(in the rows, 128 means zero)
A single turn carries every row of the set below to another of its rows. Some are shown first; where does it send the rows asked next?
gumun: [147 111 127 113 114 102 149 134 115 134 139 121 110 119 157 143 104 138
 130 139 143 117 145 135 181]
zino: [ 96 138 109 133 114 114 166 146 165 130 145 126 131 120 163 119 133 134
 125  97 146 120 118 124 149]
fik: [108 135 131 135 138 107 124 144 114 111 129 142 133 138  76 128 128 144
 129 147  96 131 140 147 112]
mozi: [117  93 139 141 149 120 131 144 143 141 111 122 132 134 151 133 101 103
 154 106 167 144 120  98 142]
zaven: [137 136 137 137 148 104 116 133 101 127 141 115 129 151  89 107 106 140
 135 142  99 130 127 171 124]
Zape: [107 137 111 138 120 108 171 124 166 130 139 124 115 135 163 104 120 133
 127 110 149 118 110 145 153]
Nav: [108 151 113 127 120 126 159 136 148 142 145 110 126 124 177 118 122 121
 127  91 148 120 124 113 137]
vug: [116  84 125 143 170 125 133 151 140 140 103 134 141 129 138 132 127 114
 126 122 157 121 147 108 137]
vef: [145 143 144 131 131 125 109 130  83 124 151  94 138 139  98 124 107 123
 140 126 112 145 110 146 111]
som: [113  88 145 134 145 129 123 138 141 143 106 122 125 135 143 130 105 102
 157 116 166 147 118 101 125]
Tibu: [100 159 122 132 122 113 137 134 119 104 151 136 145 149  97 111 140 140
 116 131 110 120 123 145 103]
per: [149  92 134 140 137 121 130 140 154 150 111 118 112 126 151 112 100 119
 155 104 146 159 113 123 152]
ter: [124  88 120 148 165 119 143 146 148 134 105 133 138 126 141 137 122 115
 124 112 159 124 136 106 150]
somi: [156  85 116 149 155 122 143 144 159 142 106 128 118 117 143 118 120 129
 124 111 140 138 130 131 161]
tiz: [118 149 116 133 124 122 164 115 149 141 138 109 112 138 178 104 109 119
 130 103 153 119 116 134 140]
fimit: [143 114 137 108  97 107 143 133 117 134 141 117 106 114 157 146  99 134
 143 136 147 132 136 126 173]
doko: [158  76 116 147 159 125 133 148 151 144 111 124 128 117 136 113 129 131
 121 119 137 132 131 139 157]
zis: [154  80 138 138 133 130 124 138 152 147 112 113 114 122 142 108 108 119
 152 113 146 161 104 132 145]
dov: [146 145 137 133 127 131  97 129  93 123 156 104 148 143 111 118 114 112
 145 122 114 148 115 151 106]
Koto: [113 140 135 133 116 132 109 136 106 104 143 130 156 132  93 143 137 115
 137 129 117 148 124 129  96]
Sepi: [126 163 121 133 126 114 135 124 118 116 153 124 130 155 106  92 128 143
 118 131 100 120 122 163 110]
pozap: [118 114 140 107 101 104 144 135 118 129 136 128 110 121 155 155  99 132
 146 141 154 123 144 115 166]
gos: [112 135 125 141 135 113 119 135 124 108 130 151 142 144  84 123 137 132
 129 146 103 130 143 153 108]
lin: [130 168 131 125 115 125 124 128 105 121 162 106 135 151 117  95 119 132
 132 117 107 134 110 150 103]
Molup: [107 166 131 124 110 124 127 135 109 109 161 117 150 144 108 116 132 128
 130 118 116 133 111 128  97]
Vidop: [124 112 130 112 117  98 150 137 117 129 134 132 115 124 153 151 104 136
 133 146 150 109 154 125 174]
Mef: [115 142 139 127 123 126 117 139  97 109 140 120 143 125  83 147 128 125
 134 130 112 146 125 120 100]
dezi: [144 141 129 142 145 113 109 128 109 127 141 126 135 154 103  97 114 131
 136 140  98 132 135 176 116]

Mef moves to fik
gumun moves to fimit
lin moves to Molup
Now these:
zino moves to Zape
per moves to mozi
gos moves to dezi
zis moves to som

A single turn carries every row of the set below to another of its rows. Some are shown first; where does it send the rows asked next?
bola: [128 132  98 131 134 162 127 144 163 139 123 117]
nepar: [118 108 139  90 134 166 119 111 114 143 130 133]
novi: [131 154 105 134 164 125 108 142 140 147 111 130]
Vub: [127 100 147 104 139 152 136 106 123 131 122 157]
pum: [113 107 130 111 163 126 161 144 121  93 131 112]
zom: [135 157 116 135 161 127 108 135 149 154 114 126]
nisu: [120 116 126 100 141 142 166 127 121  84 138 134]
Dus: [145 151 111 129 154 131 106 136 143 154 109 133]
nin: [ 85 127 129 124 124 118 127 108 106 116 122 129]
zuvos: [ 99 143 130 108 144 135 153  98 112 105 107 156]
Modan: [124 108 146 119 153 132 148 130 110  86 126 146]
Zufe: [110 147 123 123 154 108 145  94 106 127 104 134]
nunon: [120 115 127 104 147 129 135 139 116  82 151 120]
daru: [125 140 136  96 149 150 165 141 126  84 132 118]
viko: [126 161 156 125 155 118 133 112 111 122 114 149]
sima: [124 136  97 128 128 161 126 140 165 139 111 124]
lumis: [118 108 141 108 127 168 131 114 143 124 108 155]
nusu: [117 168 109 117 168 135 139 168 138 132 128 113]
Neriv: [115 154 146 113 152 124 155 106 100 123 128 150]
fimad: [128 131  98 133 127 165 129 157 153 133 123 122]
Sil: [131 119 151  95 147 164 152 113 103 126 118 140]
geseb: [121 164 109 125 164 141 140 162 146 129 136 102]
lopu: [118  98 138 113 132 166 145 111 118 148 112 127]
Kod: [129 137  92 132 132 163 123 145 148 142 115 118]
nedu: [ 98 116 133  79 138 152 134 115 110 135 119 112]
kog: [ 95 159 128 114 142 118 127 101 102 123 129 143]
lar: [128 112 141 104 143 118 125 127  99 104 134 103]
tusek: [136 154 123 137 162 118 111 142 147 148 115 127]
Tig: [121 156 107 124 164 147 136 172 136 133 132 108]
Nok: [126 160 115 117 160 150 147 166 140 132 134 101]

lopu moves to pum
sima moves to Nok
Now these:
Modan moves to zuvos
lar moves to nin
bola moves to geseb
Dus moves to fimad
Neriv moves to Vub
lumis moves to daru
nepar moves to nunon
Kod moves to Tig

A single turn carries every row of the set below to another of its rows. Some are shown first; where does it send the rows asked next?
ligu: [157 101  96 185 161  97 126 152 104 140 188 125 134 138 109 131  79 142
 165 141 160 169 109 166  89  97 104 122 107 102 136 144 101 149 106 103
  54  50 106 108 137 118 145 177 126 111 123 141 130 150 165]
Lolu: [127 103 130 154 138 107 153 151 108 124 168 129 157 128 151 141 134 134
 109 136 139 185 103 161  76 108 147 129 103 107 142 142 122 138 105 113
  32 118 104 115 156 145 144 163 118 110 118 192 138 146 105]
Nafi: [129 106 120 180 158  98 155 151 100 134 192  69 100 133 136 130 111 113
 142 138 157 161 105 193  43 105 137 123 109  97  77 133 121 141 107 111
  83  99  89 114 140 137 134 163 120 113 101 122 123 140  99]
buke: [137 100  92 177 188  78 115 157 135 131 165 112 126 128 121 125 130 152
 155 195 160 146  98 152 131 108 117 103 107 135 116 104 103 148 123 119
  67  84  95 130 132 125 156 183 127 108  86 122 113 142 150]
Vutib: [120 114 118 133 172  91 178 140 128 124 156  91 144  99 133 101 136 138
 150 138 151 179 137 156 127 126 158 140 114  89 125 137 111 154  86  76
  87 129 108 124 142 147 142 186  88 101 152 179 126 139 140]
gik: [171 135 118 183 130 105 175 128 133 141 174 129 129 134 108 105 129 119
 126  98 159 140 132 163 118 122 148 103 119 105 159 152  92 131 115 108
  98 111  62 105 144 126 153 159 141 126 136 113 137 126 134]
fudo: [128 107 134 169 154  97 141 160 165 116 134 138 130 128 112 127 118 137
 145 175 129 127 117 154 100 140 171 125 120  99 117 145 152 125 154 121
 119  91  91 130 131 151 136 180 117  65 128 151 117 162 123]
Sutis: [116  90 111 158 162 110 143 160 129 131 201  87 120 144 123  90 123 136
 145 171 184 169  87 192  72 134 160 105 128 134 114 132 130 148 118 144
 111 121 112 118 133 113 149 150 145 103 124 113 149 139 133]
vesoz: [147 140 111 178 171 100 162 152 158 127 165 120 131 124 122 140 147 120
 107 143 177 149 105 199 172 109 158 110 141  97 121 146 119 134 107  91
  72 121  77 113 141 123 137 163 112 122 138 124 136 147 137]
Voza: [125 107 113 155 176  81 130 143 137 150 156 119 132 108 123 128 100 155
 180 169 184 122 123 168  89 119 124 145 103  76 150 136 112 121 113  99
  99  76 128 127 119 117 170 186 125  98  97 145 114 125 147]
rimer: [151 100 125 180 145  94 165 149 131 132 144 130 112 141 120 121 103 154
 150 135 135 142 102 177  81 108 170 100 127  92 111 141 106 145 107  93
 126  44 101 117 139 132 136 167 108 109 167 198 129 136 135]
zifez: [121 110 105 134 158  94 164 179 124 120 150 110 136 126 133  92 139 147
 155 137 146 163 119 128 104 133 183  71 106 127 159 134 116 141 121 135
  71 127  83  95 140 131 127 177 127 122 120 159 117 148 129]
sav: [142 112 122 163 167  92 161 136 141 138 158 146 138 136 149 129 156 114
 118 128 172 120 117 186 113  84 136 116 128  70 149 149 130 140 131 110
 105 121  64 111 121 129 173 165 127 134 108 157 155 143 105]
Fol: [154  91 120 212 129  90 150 149 121  96 152 126 138 156 120 138 153 136
 148 179 137 186 106 179 118 101 143 108 125 127 117 135 113 159 134 114
 117  87 106 105 164 152 120 173 120  85 124 157 107 127 136]
kugo: [122  90 120 155 166 109 169 152 139 156 171  77 118 110 156 110  90 149
 164 160 154 163  96 174  96 113 125 125 137  64  96 147 139 153 100 124
 118 123  90 126 161 104 133 189 131 101 128 116 136 132 131]

Fol moves to fudo
Voza moves to ligu
vesoz moves to sav
Now these:
zifez moves to Vutib
kugo moves to Nafi

A single turn carries every row of the set below to another of its rows. Some are shown first; where does it send the rows asked next?
larel: [ 93 111 105 146 129 100 115 110  93 139 106 142 109 131 155 136 126 156
 133 114 137 154 158]
guz: [125 111  92 165 152 101 134 115 110 171 100 114 120 102 150 119 131 150
 106 145 126 153 147]
sizu: [103 122 120 121 106 149 124 113  87 147 116  94 106 115 147 135 105 141
 103 113 104 136 161]
sud: [136  91 104 151 157 155  98 138 101 141  84 129 153 132 138  90 136 100
 105 139 126 132 123]
lod: [133  73 150 139 123 124 105 126  78 154  95 145 123 136 134 156  93 141
 135 130 118 134 140]
Zet: [147 115 103 161 161 125  90 136 124 143  90 104 108  94 127 161 131 132
 120 124 112 107 150]
fov: [118  80 104 149 151 137  73 130  95 156 149 121 124 130 129 134 107 125
 138 115 113 156 156]
noves: [132 107  73 150 121 157 116 108  93 135 144 107 130 133 172 157 103 146
 133 110 102 138 143]
ton: [136  95  97 118 132 141  94 121 100 123  82  87 147 121 129 101 124 123
  81 155 126 121 125]
Kad: [140 102 127 119 131 114 100 115  88 116 120 128 113 145  86 144 117 154
 101 130 130 160 152]
lov: [159  76 132 132 157 118 129 139  89 118 104 114 112 106 172 141 150 135
 108 133 115 124 136]
nanor: [171 100 101 108 108 161 121 145  84 128  86 107 158 111 133 152 110 119
 102 110 137 140 147]
pimi: [151  70  77 132 176 134 118 128  95 152 130 114 131 120 130 107  95 124
 119 129 119 162 140]
Kuru: [154  97 102  96 113 154 110 138  83 135  87 100 168 117 130 146 121 126
  88 130 139 123 142]
sise: [144 121  83 139 128 141 111 131  94 111  71 128 153 129 135 160 117 160
 113 117 127 116 105]
fur: [152 112 120 134 124 130  87 128 119 144 100 116  85 133 139 169 124 132
 120 104 152 128 169]
Fepi: [156 106 112 156 159 128  90 140 129 134  88  99 108 109 134 151 133 156
 120 119 119 107 123]
nimul: [137  86  92 149 161 136 120 145  81 135 106 148 142 117 167 136 156 111
 108 151 127 139 138]
butim: [104 113 111 153 141 164  96 131 120 128 130  90 126 142 137 126 102 124
 112  91 143 126 156]
kudo: [136  95 131 117 152 150 127 139 115 122 121 106 176 117 143 119  96 131
  88 137 138 162 138]
nesul: [135  80 139 119 166 155 120 136 106 135 111 117 177 123 132 108 112 124
  95 130 132 151 129]
Fazar: [116 108 148 134 117 141 105 102 103 160 129 115 164 135 142 122 106 137
 101 137 113 169 149]
Non: [138  84 129 162 116 124 107 138  83 135 133 115 138 152 121 161 111 164
 117 132 156 141 150]
pata: [139 125  97 149 135 128 119 125 100  99  73 125 160 120 143 158 117 152
 125 104 122 110 130]
tamot: [147 107  77 134 128 144 108 133  85 112  98  95 123 118 132 142 116 148
  79 144 132 138  96]
Nipa: [141 130 127 135 134 137 107  98 126 106 103 134 142 161 144 167  96 154
 112 115 139 137 131]
bura: [146 107 104 126 124 148 122  89 126 143 118 105 121 127 168 140 138 111
 112 120 143 140 186]
lesaf: [107 125  77 129 146 156 126  97  98 120 109 142 116 139 136 136 110 115
 116 105 140 154 157]
Fofom: [131  73 114 134 123 104  74 115 112 154 113 135 157 140 169 163 109 135
 126 142 128 129 145]
Zepo: [152  98 103 134 118  97  77 108 129 134 117 117 144 157 117 121 133 145
 107 115 144 158 142]
viku: [146  65  76 142 174 134 124 134  86 155 129 130 135 117 139 117 125 130
 120 133 132 165 128]
gezo: [142 107 108 124 124 115  71 114 119 159  94 162 135 137 130 148 115 119
 109 132 114 168 129]
lozun: [144 121 135 146 150 170 116  98 133 135 121 124 120 129 160 149 108 126
 126 111  97 148 142]
Rep: [169  95  91 108 106 152  96  94  87 148 123 114 146 152 131 156  94 126
 115 120 123 145 149]
roz: [134  97 104 144 153 101 130 121 104 159 101 112 106  94 151 132 150 157
 106 151 124 149 142]
Gikos: [169  95 121 157 146 136 124 142  99 114  99  98 110 122 152 140 125 153
 101 113 122 135  93]

nesul moves to Kuru
kudo moves to nanor
Gikos moves to lov
Now these:
Zepo moves to Kad
bura moves to lesaf
fov moves to Fazar

